(in the rows, 128 means zero)
First come named moves, each a turn or a mirror, each shown by rows before and after it. For each pair of rows after them, which moves, in which order, take the first row to the second? The first pair is done for you.
move terug:
[100 122 132 109 147 137 102 115 143 153 129 101 114 112 152 109 110  95
 134  78 144 134 146  82 132 114 139 131] => [ 98 122 132 110 150 135 100 117 144 152 131 103 116 113 152 108 104  97
 130  78 146 135 144  85 131 114 138 133]
[146  82 103 107 149 107 141  78 102 128 151 110 103 165 138 144 115 123
 135 125 121 123 129 184 151 135 118  96] => [148  80 106 120 134 107 157  67  99 120 137 114  99 149 138 150 130 112
 139 118 114 121 136 168 153 144 123  92]
[121 134 128 131  93 147 148 113 129 127 102 107 133  98 137 124 161 129
 156 109 117 112 137  96 140 146 116 123] => [122 137 114  95 143 151  99 150 135 155 148 106 149 141 142 104 115 159
 133 129 134 122 112 146 136 119 103 133]
move gadup:
[125 124 118 125 139 133 135 146 121 126 123 111 134 145 133 119 112 147
 118 151 118 117 110 145 125 102 122 136] => [107 121 122 127 118 136 151 126 120 132  99  95 122 126 142 113 127 132
 128 126 126 119 118 114 126 111 125 124]
[147 157 137 122 148 111 101 175 113 128 153 157 175 139 128 132 101 147
 118 157 124 100 111 159 119 121 124 120] => [101 152 141 127  92 123 141 126 117 141  96 115 142  87 151 116 137 107
 142  95 149 108 135  79 122 147 131  96]
[128 193 174 165  78 125  88 146 105 122 100 126 114 128  85 115 145  70
 172 132 189 182 176 111 117 147 115  49] => [159 194 171 161 117 115  62 179 100 114 138 155 135 163  70 124 121  97
 153 177 173 176 161 167 115 127 111  66]
move mul:
[128 129 136  84 119 156 140 117 108 152 151 171 127 119 117 121 142 105
 106 121 138 105 128  82 131 139 125 125] => [136 132 137  88 122 152 139 122 104 145 156 179 137 122 113 128 140 112
 101 133 132 103 123  89 132 137 125 128]
[ 55  85 105 103 105 127 112 110 162 184  90  49  68 118 145  99  94 105
 108  63 170 180 133  89 135 148 108 139] => [100  93 146 152  57 103 168  84 133 131  63  84  93  76 124 150 158  76
 130  82 122 153 141  46 138 182 105 122]
[144 134 110 116 127 131 136 159 120 127 133 151 141 122 111 140 143 123
 133 152 114 123 122 140 122 141 144 132] => [135 133 101 105 139 139 122 164 129 138 139 142 134 131 119 128 126 128
 129 148 126 130 121 150 122 134 145 138]
move rit:
[192 159 160 148 103 143 114  99  73 126 145 133 178  92 141 120 176 107
 142 103 124 140  80  90 131 105 122  68] => [158 151 144 139  94 161 116  85  87 143 124 108 145  81 154 103 172 102
 152  71 144 148  92  76 133 105 135  71]
[174 143 106 143 137 103 120 136 121 116 132 153 156 164 112 150 109 148
 123 167 108 108 131 166 125 127 142 133] => [177 152 129 129 126  93 125 129 106 124 132 147 187 153 118 146 120 139
 122 168 117 113 120 134 124 141 123 106]
[142  79  87  83 137 210 110 118 132 195 142 143  91 163 177 121 117 129
 145 128 141 133  86 136 139 122 120 144] => [156  81  88  87 147 207 108 126 132 188 151 156  97 170 168 129 114 136
 142 143 129 126  82 153 136 119 122 150]
move sizef:
[125 173 114 134 134 151 136 153 116  99 107 154  76  95 101 156 103 124
 158  76  44  55 162 126 123 122 150 126] => [104 171  95  97 165 162  99 176 130 132 128 134  74 124 113 124  66 142
 144  70  77  73 150 151 121 103 141 132]
[111 126 111 131 119 127 185 128 190 117 130 121  66 149 130 108 137 149
 147 102 134 149 140 158 132 104 170 163] => [118 144 127  84 146 116 147 151 178 145 170 114 119 174 145  87 113 164
 124 118 159 165 108 164 130  97 132 136]
[134 130 145 121 130 120 129 142 117 115 139 124 135 124 137 139 146 124
 140 137 121 117 120 122 132 127 119 109] => [128 121 135 135 125 129 139 136 128 111 126 125 111 117 135 141 148 122
 147 130 116 110 132 124 135 126 133 123]
[120 130 122 139 121 128 138 118 125 140 122 128 131 142 135 111 143 127
 130 120 151 136 120 128 107 111 139 112] => [123 131 127 137 122 126 139 120 125 141 122 128 135 139 134 112 142 126
 127 123 149 136 119 127 107 111 136 108]
Then:
(2 to 3 moves a pair)
[133 128 110 111 165 122 109 167 124 135 155 147 152 147 116 144 120 153
 100 165 108 130 103 170  94 138 122 121] => [125 124 103 108 169 128 106 168 131 140 152 143 139 152 118 138 110 155
 100 156 111 131 105 175  94 135 127 126] -> sizef then mul
[ 89 140 127  80 122 132  93 119 139 169 122  84 160 132 158  94 113 110
 113 106 184 145 123 104 114 116 117 106] => [104 139 122  79 146 128  78 142 142 165 145  99 165 155 148  98  94 129
 105 129 176 142 114 141 114 103 117 123] -> gadup then rit
[ 79 100  88 121 116 162 130  94 152 144 108 133  79 129 124 138 104 145
 127 106 145 126 157 143 134 116 160 161] => [ 73 123 122  88  98 149 126  83 132 165 112 113 128 116 144 124 121 128
 124  95 173 139 134  88 132 136 121 107] -> gadup then sizef then gadup
[110  65 135 168 110 127 158  96 158 104 112 149 125  93 121 111 150 111
 137 119 103  86 145 106 133 155 162 120] => [ 95  83 130  99 158 127  96 134 156 155 167 126 162 138 144  68  99 137
 108 125 152 115 106 134 125 135 127 100] -> sizef then sizef
[125 177 146 112 103 114 136 136 115 124 167 126 134 142 153 134 160 140
  97 134 124 151 128 140 103 114  81 128] => [127 171 137 118 112 115 131 141 121 119 172 132 125 151 145 139 153 147
  96 141 118 147 131 160 103 104  89 144] -> sizef then terug
[178 142 150 119 155 106 113 162  97 107 155 168 189 137 115 154 132 151
 115 163 107 130 109 149 118 125 121 114] => [163 149 168 107 128 103 127 138  88 119 137 144 201 113 130 143 154 127
 121 138 126 137 107  96 119 147 106  82] -> rit then terug
[136 158 106 116  97  89  97 146 106 121 158 146 155 129 109  81 109 100
 119 166 121 134 115 161 166 114 107 164] => [132 144  97 147  79  94 125 128 114 102 130 153 118 111  99  97 128  89
 133 154 103 124 139 157 168 118 134 181] -> sizef then sizef
[133 120 151 129 122 122 150 164  89 147 141 129 150 115 143 123 162 145
 123 140 136 140 101  95 126 125 132 107] => [114 112 137 135 112 132 160 153 100 149 121 116 121 101 145 117 166 138
 132 120 139 141 117  88 128 126 146 118] -> rit then sizef
[127 123 160 104 118 118 137 120 112 135 119 121 159 118 151  85 150 123
 128 106 185 139 109  89 127 131 111  96] => [102 104 126 124 113 136 148 112 134 132  97 113 103 111 149  82 149 122
 140  85 181 137 135 103 131 123 143 127] -> mul then rit then rit
[ 67 142 113 138 181 164 129 131 151 122 101  93  92 124 168 145 108 140
  95 116 148 164 160 116 139 136 112 170] => [115 170 166 133 164 131 140 128 110 103 119 116 170 113 163 174 141 129
  90 151 131 159 131  81 134 163  72 123] -> sizef then sizef
[163 145 148 145 122 105 146 134 113  92 134 160 146 134 111 168 141 127
 129 156  98 118 122 127 125 138 121 122] => [124 143 145 135  91 117 160 107 120 110 103 124 126 107 131 144 152 107
 141 114 124 129 134  81 125 152 124 104] -> terug then gadup
